Y: rows in 4 groups, each row roughly a mix of its group's directions (some rows in no group):
Y (159 x 11):
[[-12   9 -13  14  10  -1  22   1   1 -13   7]
 [ -9  -5   5   6  21   3  14   8  15   3  17]
 [ 14  13 -16   9   1   9  13  14  -2   8  12]
 [-16  -5  16 -22   5 -10   6  -1  -4  13   0]
 [  4 -13  -8 -20 -10   5  -7  10 -18 -10  -9]
 [ 20  16 -24  -2  -4  -2   6  -6   1   6   3]
 [ 18 -15 -11 -11   6   1   0  -4   4 -21   7]
 [-18   5   6  -5  14  10   9  -2  10  23   0]
 [ -6   0  -2   7  12 -17   5  -7   6 -27  -1]
 [ -1   8  11   3  21 -15  17  -2  16   0   5]
 [-32  -1  13  -1   2   5   4   2  -5  -6   9]
 [ 13  10  21   3   4 -18  -6 -17  -4   5  -2]
 [ 16  -3  -9  16 -14  14  15   7  -3  10  -1]
 [-27  -1  19  -1   7   4 -10  -3  -9  -2   2]
 [  6  -9  18  17  14 -13   9   7   8   4  -9]
 [ 28  14  -1  -4  -9   1  -1  -6 -10   8 -10]
 [ 24   0 -22   1  -7   9   3   0  -7   8   8]
 [ 19  10 -16 -18  -6  -1 -14  -9  -2   4  -3]
 [-25 -14  19  -4  -2   5  -8   3   1 -10  -2]
 [ 25   3   8   7 -13  -5  -8  -5  -4  -7 -17]
 [ -7   8   8  21 -13  -8  -1  12  10   7 -15]
 [-21   0   3  -5  -9  14 -12   4  22  -1   0]
 [ 24   0  -3  17  -8  14  -7  -2   6   2 -14]
 [ 15  10  -3   5  12 -15  19 -15   5   1   3]
 [ -8 -14 -18   7  -9  22  -6  11  -2   6   5]
 [ -1 -16   4 -17   1  12  -6 -13 -10 -19   2]
 [-22  -7  -6  15  -5   9  15  14   5   1   8]
 [ 10   1  -8   9  10 -18 -17   1  19  -1  -9]
 [  0   5 -17  -9   1   5  13  -5 -13   3  24]
 [ 14  26   0   0  16  -1   2 -10   0 -13  -5]
 [-20 -12   2   1   5 -12 -10  -6  -7  -7  21]
 [-16 -18   9  -3 -11   0   1  -3 -11  11  20]
 [  5 -18  12   7  15  -1 -10   1  -7 -22  -3]
 [ -3  -4   3   8  -1  21  21   6 -11   1  16]
 [ 16   8 -21   0  -9 -13  -3  15   5  -9  -5]
 [ -9  -4   9  -8   3   8  21   4   1  25   0]
 [ -5  -7  -2   1  23   7  18  -4   7  -1  19]
 [-21 -14  10  -7   5 -19   5   7   4  -3 -10]
 [ 21   5 -22   4   8  -5   4   1  13   8 -11]
 [ 20  -8  -9   2  -5  -5   5 -14   2  23   8]
 [-12   7   3   5  -2   4  31  -2  -2  12   6]
 [ 20  -3 -20   5  -3   7   4  12   3  12  15]
 [ 11 -10   1   6   1 -13 -17   0  -7 -24  -6]
 [ 25  11 -21   1   2  -9   6   0  -3   7  -7]
 [-17 -17   3   3   9  13  -2   6  18 -11  -6]
 [  4   3 -18  19  -6  13  17   7  -2  10   8]
 [-12  11 -18 -11 -15  12   3   5  -1   6  16]
 [ -9  -2   2   2  14  -7  -6   1  24 -18 -12]
 [ 16   2 -17  23 -11  11   3   4  -3   2   0]
 [-20  -2  12   3   8   6  -2   1  13 -23   0]
 [  5   2  -5  -4  -3  19  19   8   1  22   7]
 [-17  15  13  -2  13  -3  18 -13  -1  -1  -5]
 [ 15   9 -21  -1  15   3   4  -8  18   3   0]
 [ 26  -6 -16  -8  -5  -9  -6  -9   6   2 -10]
 [-12   6 -11 -22  17   9   6  -8  -1 -11  -4]
 [ -5  11 -10  10  16 -15  19  -2  12  -7   2]
 [-13  -5  25 -10   3  -3 -17  -6 -10  -7  -4]
 [ 13  13  -6 -18  14   3   7  -8  -8  -4  16]
 [ -5   4  -9   0   7  13  26   5   6  13  14]
 [  1  -3  -1  27   0   0  24   1  10   1   3]
 [-26  -4  18  -9  11  -1   4   1  12  -1  -5]
 [ 13  -4   8   5  -8 -12 -26  -5  -8  -7  -9]
 [-14  -5   7  15   6  -4  22  -3   1   1  18]
 [-15  -1  24   3 -10   6 -11  -1 -10  15  -1]
 [-21 -14   3  -9   7   7   4   1  11  18   9]
 [ 12  18  -9   7 -17  19  -4  -6   5   7   4]
 [ -3   7   0 -26   0  -9 -15  -9 -12  -7  -9]
 [  3   6 -29 -12 -11   8   1  -2 -12  -1   6]
 [ 15  -2   1  -6  12  -7   4  -9  11  21  17]
 [ -1   4 -11   8  -3  13  21   5  -7  17  13]
 [ -8  14 -20   7   2  10  19   8  -7 -11   4]
 [ 10   2   1 -11  15   1  25 -14   7   3   7]
 [ 13 -12   0   3 -19  19  -1   8  -9  11   8]
 [ 10  17 -12   5  13  -2  12  -2  17  11   9]
 [-17   7  17   7   3 -17   8 -10   8   4 -13]
 [ -8 -17  21 -12  -8   0 -14  -1 -13  -6  -1]
 [ -2 -15   9  -6  10 -19 -13  -2  18 -10   1]
 [  8   2   7  21 -10  13  19   6  -2  13  -4]
 [ -2  -3   1 -22   7 -25  -5  -2 -10  -5   6]
 [ -2  -6 -10  10  -2  16   4   8 -10   7  26]
 [  7  15   8   2  18 -19  10   0  12 -11  -2]
 [ -3 -13   3  15 -17  18   5   3 -17   1   6]
 [ -2 -10 -23  16  -5   3   2   4  19  -4   9]
 [ 12  23 -18  -3 -12  -1 -10  -5  -2   0 -11]
 [ 14  12 -29 -12  -1   5  -1  -7  -3  -1   2]
 [ -8  -8   8  17   9  -4  22  12   5   9   9]
 [ -4  19   3 -13  10   1  16   4  11  19   2]
 [ 16   4   0  -5 -18  -2 -12  -7 -13  -8 -19]
 [  3  17 -23  10 -17  -3  -1  -4  -8   3  -6]
 [ -9 -10   8  -2  13  10  23   7   1 -12  13]
 [  6   2  21  10   7 -10  -6   6  14  -1 -19]
 [ 19  11   9  -4   8 -21   0 -10   9  -1 -10]
 [  6   1 -11 -13  -5  -7 -25  -3  -5  -6 -17]
 [  6   9  -2  13   4  -6  27  -2  18   2  -2]
 [-23 -13  13   7  15  -3  -3   3  -9 -13   1]
 [  5  -4 -24  -9 -15  17  -8   4   4  -6  -5]
 [ 13  17   9  -2   8 -20   8  -8  13  -1 -10]
 [  4  19  17   3   3  -6   8 -16  -8  17  -2]
 [  1 -15 -19  -5  -4  10 -22   5   1 -13  -2]
 [-14   6  12 -14  -6   5   2  -4 -18  16  13]
 [  4   5  12 -23   5  -8 -22  -4  -9  -3  -2]
 [  8  15  19   4   1 -23   6 -11  -2   4  -6]
 [ 18  13  -6  10 -12  -7  -8  11   0  19  -7]
 [ -8 -24   5 -10 -15   0  -2  10 -13   9   7]
 [-17   6  -8 -23   7  10   0 -10  -3   4 -14]
 [ 22  16 -12  -7  -2   1  -3 -14 -14   4  -8]
 [-14  -5  10 -15  -6 -15  -2   0 -22  10   5]
 [  4  -5  -5 -18  -2   2 -28   1  -7  -9  -6]
 [  0  11  17  10  -7 -11   2  12  14  19  -2]
 [-12 -14   3  17  15  -3   5   8  13  -4 -16]
 [  2  12  -8 -24   4 -13 -18  -5   8  -1  -5]
 [  0  16  14  -8  15 -13  20  -5   7   4  -2]
 [ -6  -3  -2  -4   4   9  30   8   1   4  15]
 [  2  17   2  -7   4  19  -1 -10   1  23   7]
 [ -7  -2  10   5  22  -9  18  -2  10  -7  12]
 [-12  -1   1  12   3   0  32  -4  -4   0   3]
 [  0  -2  11   8  11  13  -7  -2  10 -27   0]
 [ 11  21  -5  -8  -5  10 -12 -12  10  15   0]
 [  3  -1  -9  16  20   0  17  -1  18   5   4]
 [-12  16  -7  10  17  16  -7  -8   6   7   9]
 [ 18  11 -16 -13  -1  -4   0 -13 -10  10  13]
 [  1  20 -18   0  -1   2  16  -2  -7   6  19]
 [ 14   8 -11   9 -15 -16 -11  -8   7   0 -14]
 [ 12   7  12   4   2 -17 -22 -10  -9 -10  -1]
 [-17  18  -3  12  -4  20  -7  -5   9  -4   8]
 [-15 -22  16 -11  -3   8  -9   7  -2 -10  -3]
 [-11   3   3  13   4   1  20   3 -21 -12   9]
 [-16   9  17  -1  14  -1  12 -18  -7  -1   6]
 [  2  -2 -31   1  -7   6  -1   3  16  -4  -6]
 [ 13   5 -25  -6  16 -10  -2 -10   5   1   7]
 [ 10  -2 -18 -19  19   0   8  -1  14   0   5]
 [ -7  -5  -5 -25  12  -2  -3  -5   0 -21   4]
 [ 27  -3  -2  -1 -20  -6  -8  -1  -6  -2 -10]
 [-25  -9  15  -3   7   3  10   5 -13   0  10]
 [-15 -10  20  -4 -12   2 -12   6 -11 -11  -9]
 [-16  -6  -3  -5  20   6  10   7  11   0  19]
 [ 13  12 -14   7   3  -9  15  -8 -14   9  13]
 [ 12   5 -16  17  -9   0  -5   5  13  12 -16]
 [  0  13  14  -6  -8  13  15   4  -4  21  10]
 [-22  -5  15  -7  11   4   8   0 -15   5  12]
 [ 15  14  10 -17   6   0 -11   8  12  -5 -14]
 [ -4   4   8  12   5 -27   3  -9  11  -8  -9]
 [ -3  13  -6  -1  -7  20  19   1   4   6  18]
 [  8  11 -24 -15  11   8   3  -8  -7  -7  -2]
 [  2   5 -11  -8  25   0  11  -3  -1  13  15]
 [ 21   4 -17   5 -17  10   6   1 -11   0  -8]
 [ 17  -4   7   8  -4 -22 -13   7  14   7  -2]
 [ 11  17  -5  -2  11   0  -3  -5  26  10   1]
 [-29  -8  12  12   8   9   6   5  -3  -3   0]
 [-22 -11  10 -12   0   9 -19  -1  -6  -7  -2]
 [-15 -11  20   2   0 -17 -15   0  11  -4  -7]
 [ 11  10 -11  -6  -8   9 -14   8   3  16 -18]
 [  6 -10 -15  18 -12  10 -15   9   1   7 -11]
 [ -4  22 -12  16  -1  -8  -6   0 -14 -12  -7]
 [ 20  11 -13   1 -12  -5   5  -7  -2  11 -19]
 [  9 -12 -11  23 -11  -5   0   9 -12 -11  -5]
 [ -1  -5 -27  -5   5  -1 -15   4  15  -7  -7]
 [-14 -10   5  16   0   1  14  20  13   8  -2]
 [-10 -14  24 -11  -6   2 -11   7  -9  -9  -5]]

the two rows of each list that fit no group, in list order (the others fit one group, some only roughly):
    q602: [ 11  19 -12   0  10 -18   0  -6  11   9  -8]
    q803: [ -1  -6 -19 -13 -12  17 -10   2 -12  -8  -8]
    q336: [ -9 -19   2 -20   1  -2 -13   3  -4 -18  -3]
    q176: [  3  12   2 -11  -9   2 -19  -4  -8 -16 -17]
    q669: [  7   4  22  -2   9 -19  -2  -3   7   5 -17]
    q163: [-10  -9  -5  10 -12  10 -10   3 -10  22  12]
    q835: [-12  -4  -7  24   5  15  14   8  -1  -4   7]
    q522: [ 21  -2 -12  15 -19   1  -3   2 -11   8  -4]
    q933: [ 20 -11  -8  -4  -6 -12 -23  -8   0  -4  -2]
    q183: [-15 -11  12  -8  10 -17 -10   1  -3 -19  -4]

q336; q669
    q101: [-23 -11  11  -2  14  -8   8   6  10 -12  -4]
    q249: [ 12   3  -1 -16 -18  -5 -20  -4 -11   4  -8]
    q217: [-17  -4   8 -11  21   0  15   2   6  -5  11]
    q446: [ 13  -5  -2  -8 -15   9 -23   0 -14  -6  -7]
    q636: [ -2   7  20  -5  -4 -15 -15  -7   2  -4 -20]
    q548: [ 16   2 -15   7 -14  22  -8  -3 -10  -3  -2]
    q715: [ 12  20   1   2   9  -7 -18  -3  16  -5  -9]
    q898: [ -6 -18  -1  12 -15  12 -13   7  -9  -3  15]
    q757: [ 10   4 -20  18  -4   2  18   7   1   2  12]
    q172: [  3  -2   6  12 -19  17  -2   4 -19   9  -9]

q548; q715
    q722: [  1  -3  -3 -27  -2   7  -3  -4 -14   1  19]
    q686: [-14 -15  21  -4  12   6  -7  -9  10  -8   7]
    q730: [ -9 -10   5  -8  16 -20  -6 -12  14 -11  -1]
    q67: [-23   3   6   4   5  18  15  -5 -10   1  12]
    q523: [ 18  -5 -24   7   3   1   8   1   0 -11  15]
    q263: [  5 -14 -18   9 -11  15   2  -1  12  13   9]
    q985: [ 21   3  -7 -14 -11 -11  -2  -3 -17  11   6]
    q280: [  1  -1 -21  12   8  -3  18   5   7  -3  18]
    q660: [-27  -1  -5  -2   6  15  15   6   5   7   5]
    q106: [  4  -8 -19  11 -17  22   0   7   4   1   0]
    q151: [-16  -7  -2   2  15   5  22   9  -4  -3  16]
    q508: [ -8   2 -13  -2  21   1  20   4  16  -4  -1]
    q718: [-24  -9   5 -17  -2   4  -1   6  -1 -19   0]

q263; q718
    q323: [ 12   1   1   1 -26  10 -15   0 -14   5  -4]
    q733: [ -1   7 -13  12  20  11  14   1  11  -5  12]
    q680: [  2  -2   3 -11  -5 -20 -21  -4  -5 -18  -4]
    q989: [-15  -9  14   6  -6  13 -11   7 -10  10  17]
    q834: [-27  -1   3   4   9  -5   9   4 -13  -5  15]
    q741: [  5   8 -22   4  -6  23  10  -3   6  -7  -7]
    q727: [-21   1  16  18   8   1  13   1   2  -4  11]
    q728: [-10 -15   7   9   2   2  10   8 -18 -18  11]
    q56: [-15   0  20  -2  -4  -1  12  10 -16   0  16]
    q257: [ 11   2  -1  24 -17   1   7  -3  -2   3 -18]
    q922: [ -9  -9 -18   0  10   6  24   2   6 -10   8]
    q239: [-19   8  24  -4  12 -11   0  -3   6   8  -1]
    q647: [ 12  19 -12 -13   9   6   1  -9   4  11  16]
    q259: [-3  9 14  1 11 -8 28 -8 -1 -5  1]
    q214: [ -4  16   5  13  -5  12   0   4  16   5 -22]

q741; q214
    q94: [  4  -8  20  -6  -4 -16 -11 -12   5  -9 -16]
    q580: [  1   6 -25   3  -4  11   9   8  15  11 -11]
    q198: [  8  11  23 -11   3 -11  -2 -12   0   6 -15]
    q806: [ -1  19   5  -9   0  -2  13 -11  12  22   3]
    q188: [  5  -4   0 -20 -12   2 -17   1 -17 -10 -10]
    q637: [ -9  -8 -11  -1  12  -2 -26 -11   7 -12   0]
    q310: [-15 -20  18   2  -5   5 -12  13   6   1   7]
    q664: [ 16  20  -9   9  11 -11  15  -6  -2  -5   7]
    q758: [-15  -9  22  13   5  -3   5   2  13  10  10]
    q34: [ 0  6 -2 -5 17  5 24  3 -9 -2 19]
    q303: [ -2   6  10   5 -14  -5 -19   7   7  -2 -24]

q806; q637
    q162: [-19 -12  15   2  -7  16 -19   2   0   3   0]
    q832: [-3 10  8  3  4 13 19 -4 -6 20 14]
    q77: [  1 -12  24   0 -15   5 -17  12  -3   4  -2]
    q202: [-12   9  19 -15  13   7 -12 -12   2   0   8]
    q609: [ -7   6 -23  10   7   7  17  -7  -1  -2  16]
    q54: [ 18  11 -21   3   6 -16   5 -12   4   0  -4]
    q679: [-17  -6  12   0  -5  -3  10   5 -21  17   6]
    q432: [ 17  -3 -16  12  -6 -14  -8   5   8 -14 -10]
    q853: [ -1  -6  -3 -11  -2  23 -13 -15 -10  -7  11]
    q812: [-23 -12   5  12   7   3  12   2  -4   2  18]

q162; q853
    q763: [ 26   7 -21  -4   2   2   4   0  -3 -13  -1]
    q30: [  9   8   4  14   3 -29  -8  -5   8  -6  -3]
    q331: [ 20  11 -20   5   0 -15  -7 -11   9  -2  -3]
    q642: [-16 -10  15  -8   6 -16  -6   2   8 -17  -9]
    q233: [ 14  16  19   0   5 -18  -3  -3  11   9  -2]
    q72: [  2 -13  21   2  -8 -14 -11   4   8  15 -11]
    q875: [-16   9   4 -10   9  14  17  -1   8   7  16]
    q42: [-18  -3  27  -3   7  -5  -3 -11   2   9   4]
    q335: [ 12   9 -25  -1  -1  12  10  -4  -4   0  16]
    q798: [  7  10  -8 -22  -7  -4  -9  -9  -8 -10 -18]
    q977: [-26 -10  16  -6   2 -10  -3   3  -1 -14  -3]
    q941: [ 28  16 -10  -9   7  -6   0  -5  -1   0  -7]

q331; q335
    q927: [  5  -7 -16  13 -23  15  -4   4  -6   3  -9]
    q860: [17 18 -6 -9 -1 -8 -9 -7 13 17  3]
    q326: [ 12   2  -6  22 -21   7  -7   3  -1 -10  -7]
    q388: [ 17   7  14   7 -17  -1 -12  -1 -13   8 -12]
    q119: [ 9  4 14  0 22 -2 -1  2 22 -3 -9]
    q925: [-14  -3  26  -1  -1  -4  -3   6   0  -7 -21]
    q2: [ -7   4  19  -7  11   2  -1 -12 -14 -21   4]
    q211: [ 24  14 -10 -10   1   2  -5  -8  10  15  -2]
    q317: [ 19   6 -25   1   3  -9  11 -12   3  -5  -3]
    q329: [  9   2 -31  -6   1   2   0  -5  13  10   4]
    q767: [ 19 -13  -5  10  -7 -14  -6   5   1  -3 -20]
    q7: [-14   9  -6  11   8   7  21  -2   1   0  20]
    q130: [-17 -13   2 -13   9  16   4  -3   4  -6  20]
    q676: [ -3  -2   2 -20 -17  18 -13   0  -5  14  -2]

q925; q676
    q869: [ 10  14 -11  22  -6 -13   4  -2   3  13 -10]
    q800: [  0  -3  -1  20 -21  11   3   3 -11  15   6]
    q304: [ 12  18   3 -16   6 -11   2  -6   3   0 -21]
    q905: [ 18   1  -4  -3  -6   2 -26  -9  -2  -9 -14]
    q247: [ 16  -3 -19  -1  -6   7 -18   4  10  -7 -13]
    q756: [ 18  12   6  10  11  -9  14   0  16   2 -11]
    q215: [ -5  -7  12   4 -22  -7 -19   1   1   8 -14]
    q648: [ -8  -6  11  27  -4  -3  -2  15   7  -5 -10]
    q854: [  8  10 -28   5   8  -1  11 -10  -6  -9   6]
    q380: [ 18  15 -13   7  19  -3  11  -4   2  -9  -7]
    q347: [ 13 -10   3   9 -21  -5  -8   4  -9   4 -19]
    q813: [ 13  13  -1 -20  -5 -12  -9  -8  -5  -4 -18]
    q270: [ 24   5 -13   5 -13  -3  -4   0   1  17 -10]

q905; q648
    q668: [  6  19  -1 -26  10   2   8 -11   1  -6   0]
    q966: [ 10  17   5 -16  15 -13 -11  -8   3  -1 -12]
    q999: [-13 -16  13   9 -18  -4  -2  15  -8   2 -10]
    q153: [ -3   6 -12   1  12  12  15   0 -12   3  23]
    q975: [ -1   7  -8 -17  16  15   0 -10   3 -12  16]
    q475: [ -2   7  19  14   2 -25  -1  -1   9  -2  -6]
    q882: [-16   2   5  11  18  14  -3  -1  19  -8  -5]
    q920: [ 1  2 -8 -8 14 -7 27 -3  6 15  6]
    q461: [ 24  15  -5 -10   1  -7 -13  -7   8   2 -12]
    q876: [-11 -24   9  -1 -17   2 -16   6   2  -7  -6]
    q352: [  8  -7  -3  -8  23  -9   2  -1  -3 -23   9]
    q276: [ -6  -3  12  -3  17 -18  12  -4  20  -4   0]
    q596: [ 22 -12 -10   2 -20   7  -9  -3 -10   3   0]
    q32: [ -4  -6 -11   2   7 -15   8   8  24 -12 -10]
    q613: [ 16   4 -12   0  26  -2  16  -2   1  -8   2]

q668; q920
    q75: [  7   9  -9  -2 -24   7  -8  -2 -22   3   0]
    q754: [ -6  -8  21 -10  -3  -4 -11  -1   0 -24  -5]
    q266: [-13  -3  25  10  -3 -14   1  -6  -2 -14  -7]
    q354: [-11   2  24 -13   0   2 -11  -8  -4  17  -7]
    q449: [  0   6  14   1 -17   9 -22   4 -14   5  -9]
    q195: [ 17  13 -19   6 -16  -5 -15  -4  -3   4  -3]
    q776: [-9 -3 13 20 11 -2 13  6 18  9  2]
    q731: [-19 -18  14   3   3   9  -1  10   1 -16  -7]
    q14: [ -5  -3 -18  15   8   5  15   7  19   9   1]
    q639: [-1 12  0 10 16  2 22  0  3  9 18]
    q932: [ 21   8 -22   0   0   3   9   2  18   0   0]
    q395: [  6   9 -20  -2 -20   7  -3   0   1  10 -17]
    q778: [  6  21 -15  -6  17   7  12   1   2 -12   6]
    q184: [  0  -3 -18  -1 -12  21 -20   2   0  -4  -4]
    q980: [-17  13  16   8   8   4  20  -7  -6   5   7]

q75; q184
    q403: [ 12  -1 -30   5   5  15  -5   4   1  -6   4]
    q537: [ 21  -4  -4 -22  -5   1 -15  -7   0   3 -12]
    q884: [-16   2   5   5   4  -2 -16  -3 -10 -24  12]
    q193: [ 10 -16  -4   5   1 -19   0   8  10 -13 -18]
    q527: [-8  3 16 17  6 -4 14  2  2 17 15]
    q829: [ -8   4  26   7   4 -19  -4   2   9  -6  -9]
    q604: [-13 -21  13   8  -3  -9   3   9 -17  -7  -5]
    q526: [ 12   9 -18  -8  -5  -3 -26  -4   1  -1  -9]
    q102: [ -4   4  13  -9  -1  14   1  -5 -24   7  16]
    q186: [-13 -11   1  10   6  -9   3   8  15 -21 -12]
    q144: [  4 -14   1  20 -12  10 -19   8  -6   8   0]
    q802: [ 17  11 -21  -9  -3 -16  -4  -3  12  -2  -3]
    q734: [  5  20  -7 -12  18   9  -9  -4 -10   8  12]

q403; q526
    q505: [  6   8 -10  -6  20   5  15 -11  -6  -7  17]
    q422: [ -5  -7   2  -6  11 -20  -5   8  10 -16 -17]
    q143: [-25   3   5  12   2  10  14   6   7  -3  14]
    q396: [ 14 -12  -3 -13 -15   6 -20  -7 -13   0  -6]
    q621: [-11  -6  24  18   8  -5   9   7  -4  -8  -7]
    q160: [  2   2  17   3  26  -5  12  -4  -4 -13   5]
    q168: [ 15  12  -7 -17  -2  -9   1  -6   9  21  -3]
    q867: [ 0  6 -7 -2 19 -7 17  1 25 -3  1]
    q910: [-16  -4   1  -6  22 -14   7  -6  16  -6   7]
    q608: [ 19   1 -16 -13   4  -3  17   1   3  16   6]
    q560: [ -9  -9  10  15  16 -18   3  -2  18   0  -3]
    q496: [-29 -10   9  -3  12   2   9  -4   5  -3   7]
    q509: [ -5  -4 -11 -13 -22   2 -17  -6 -16  -4   0]
    q138: [-12  14  -1  -7  12  17   8  -6   1   4  21]
    q827: [ 23   8  -3  -6  -5 -14  -9  -4 -10   0 -19]

q422; q560
